Each row is where one point has got to under a steady rotation. How many steps took it there?
The counts run from 0 to 335.
[12 -25 -8 -26 0 -9 8 -29 36 -1 -6 23 -2 -7 -4 -6 3 -19 13 -13 10 -26 -40 5 30 11 -4 6 -3 9 9 -14 8 17 31 22 -19 2 -5 -7 0]
86
[-15 -10 -30 -28 11 -16 15 1 -21 -2 19 -20 -16 -4 18 0 7 -23 0 -17 3 -28 -14 -2 6 -5 20 11 6 2 -19 -6 27 9 17 31 -12 16 36 8 18]
49
[8 -21 -3 0 4 -15 11 -17 26 16 -4 12 -27 -6 2 13 30 -1 13 -11 24 -16 -29 -12 6 30 -22 -5 -25 -12 9 15 2 16 14 2 9 43 -8 -9 -9]
181
[2 -6 -33 -32 5 -5 -14 5 21 -11 9 13 -25 6 19 9 16 7 17 -27 16 -15 8 0 -5 6 13 7 -9 3 -10 -8 13 15 30 18 -4 42 5 5 22]
24
[14 -12 3 6 11 0 4 3 -13 1 1 -4 -37 2 -4 16 18 -17 -6 -7 23 -30 -16 -11 2 29 -12 7 -5 -16 -8 20 1 21 -24 4 32 48 21 -2 -8]
296
[2 -23 -30 -14 -14 11 10 18 30 9 -9 -5 -8 -16 -11 -22 15 -19 16 -12 29 -30 6 -20 -7 27 8 6 -27 -6 1 -23 13 17 16 17 7 6 18 -15 -4]
272
[12 -17 -21 10 14 -6 24 -6 0 6 -5 -12 -11 -19 10 22 46 -15 3 8 13 -2 -19 17 15 34 -6 -5 -15 -24 8 19 5 14 -4 22 13 2 20 -14 0]
156
[12 21 -5 13 30 -21 3 2 -29 -18 22 -26 -13 -23 17 0 12 0 0 2 3 -39 2 0 -2 29 -10 -1 4 -17 -3 -5 -14 22 10 -18 13 -12 28 -3 21]
224
[6 -3 -2 0 30 -23 -16 3 -24 -4 38 -7 -6 -30 -1 -12 17 9 -1 5 -6 -21 -16 15 5 21 -16 -6 -10 -5 -18 11 -8 29 4 -16 24 19 17 -3 2]
223
[31 -2 -14 -36 -4 17 -7 9 22 -15 -4 31 -24 -9 2 9 10 8 19 -32 16 -25 16 -3 -1 17 11 3 -15 4 3 -9 -18 8 18 -3 9 30 -4 -3 25]
19
[23 -21 -17 -12 6 3 13 -9 23 -15 -5 -10 9 -17 -8 5 6 -25 12 -5 16 -11 -12 18 19 30 15 -1 -2 -10 8 -12 6 22 9 34 -12 -29 27 -15 9]
246
[3 -14 -6 -11 21 -35 2 -23 13 10 25 23 -17 -22 13 15 16 7 19 -8 5 -6 -38 8 6 5 -24 -7 -7 -18 15 12 2 19 35 9 -7 18 -3 -7 19]
82
[7 0 -10 12 24 -7 10 -15 13 -23 7 -5 -3 -19 18 22 25 -19 15 4 15 -17 8 5 -11 20 -21 0 -10 -36 22 -4 -4 27 15 17 -7 -11 19 -11 38]
250
[28 12 -3 -11 15 2 3 15 -8 -17 8 5 -17 -23 1 6 10 14 -6 -9 8 -22 3 15 5 38 4 -3 -7 11 -15 6 -27 28 -16 -13 27 34 17 -4 3]
129
[-5 -11 -18 -9 8 -13 29 5 23 11 19 -2 -6 -19 -1 -11 8 -24 22 -14 39 -14 -5 -24 -8 9 -13 3 -18 -29 25 -1 13 10 21 32 -5 1 15 -13 9]
173
[17 20 -1 14 14 2 -19 -10 4 -20 5 8 -21 -6 2 6 20 3 5 0 8 -43 11 -5 -22 19 -24 -1 -8 -10 -1 -19 -19 25 12 -27 15 20 1 -9 24]
109
[8 8 -7 11 11 -7 -21 10 -21 9 15 2 -25 -6 -16 -20 16 -20 -13 6 -7 -58 -13 -11 -6 15 -14 11 -1 -12 -7 -21 5 21 13 -25 33 7 11 -5 -1]
203
[21 13 -6 7 17 0 10 -5 -34 -8 -1 -7 -32 -13 15 24 28 -20 -12 -6 11 -41 -7 -5 21 18 -5 15 11 -11 -4 18 -10 4 -8 -4 19 5 20 1 14]
52
[6 -11 -7 -7 -6 4 11 0 24 4 3 -2 -18 1 -22 -22 -8 -37 11 -8 30 -52 -4 -39 -1 18 -11 20 -5 8 -13 -18 7 24 11 5 9 15 2 -4 0]
194
[22 -6 -20 -17 -7 17 9 -3 34 -12 -6 9 7 -27 -13 -15 11 -15 19 -6 20 -34 12 -2 6 36 6 7 -15 12 10 -26 -11 3 25 3 -10 -22 8 -20 12]
2
[21 7 -20 -1 -7 25 4 13 10 -10 -17 -4 -21 2 -3 3 21 -27 -1 -3 23 -53 21 -24 -13 25 9 14 -12 -7 -7 -19 -5 13 1 -3 17 9 20 -6 7]
27
[23 7 -4 11 2 5 1 -6 10 12 -14 13 -34 -6 -6 2 21 -3 8 -6 17 -52 -14 -25 2 31 -26 7 -15 -16 19 -8 -11 0 7 -18 26 17 -11 -11 -2]
187
[6 -4 -15 -18 -9 -4 38 3 20 7 5 8 -6 -28 7 -13 6 -4 22 -24 37 -22 4 -24 10 14 -13 10 -13 6 2 -5 -2 -6 32 5 -10 4 -6 -4 6]
174
[-14 -12 -18 -32 13 -19 -19 3 31 -2 21 7 -7 1 6 -19 -1 1 20 -18 7 -13 -13 3 -11 12 -3 -5 -19 4 -11 -16 14 36 32 3 -7 43 5 1 15]
107
[6 5 -16 -18 21 -21 5 -1 -31 -1 22 4 -35 -23 26 12 27 19 -8 -21 -4 -28 -19 13 30 12 6 1 5 -3 -8 12 -4 -3 18 -6 11 19 14 2 7]
56
[6 -6 -20 -32 -2 6 -7 26 17 3 10 23 -6 -20 -7 -14 2 -12 21 -21 21 -33 17 -14 -16 7 14 10 -16 8 -2 -17 0 7 25 4 -7 10 16 -7 24]
18
[11 7 -21 -23 17 -12 11 -12 -20 -9 17 -3 -12 -19 12 -8 3 -31 5 -15 2 -41 -24 -3 25 0 0 15 25 2 0 -15 4 -4 27 15 -12 -29 20 1 17]
319
[2 -2 -9 -12 18 -17 -22 4 10 -4 24 23 -11 -15 2 -8 8 11 14 -9 8 -24 -1 -3 -28 13 -25 0 -21 1 -14 -1 -17 33 25 -21 9 49 -3 -5 24]
108
[-2 -21 -8 15 21 -25 23 -13 -21 8 24 -21 -3 -24 -2 6 33 -18 -11 23 2 -33 -32 0 16 20 -21 11 -8 0 -17 12 2 21 12 -3 13 4 10 -6 -7]
317
[5 -7 -7 -11 0 -5 39 -3 -25 -4 17 -14 1 -25 2 -13 4 -29 -1 -10 24 -47 -7 -23 18 10 5 20 14 23 -9 -1 -3 8 3 9 -1 -9 16 3 2]
59
[11 -11 -23 -1 17 3 -36 -3 4 -10 0 11 -22 8 -6 8 27 -8 -6 10 -16 -25 -18 30 -5 15 1 1 -13 -10 -14 -10 0 44 0 0 10 40 19 -7 9]
119
[5 -18 -6 -22 9 -18 19 -21 41 -2 14 0 4 -8 -5 -10 -9 -6 22 -14 33 -25 -16 -18 3 11 -16 7 -11 16 -2 -7 0 24 31 7 -18 16 -10 -4 4]
91
[2 -6 -2 -18 6 -17 37 -5 -12 -1 25 -21 0 -17 9 -9 -6 -16 10 -19 33 -39 -12 -21 16 11 -3 15 14 26 -28 8 -3 16 8 15 1 16 21 5 0]
309
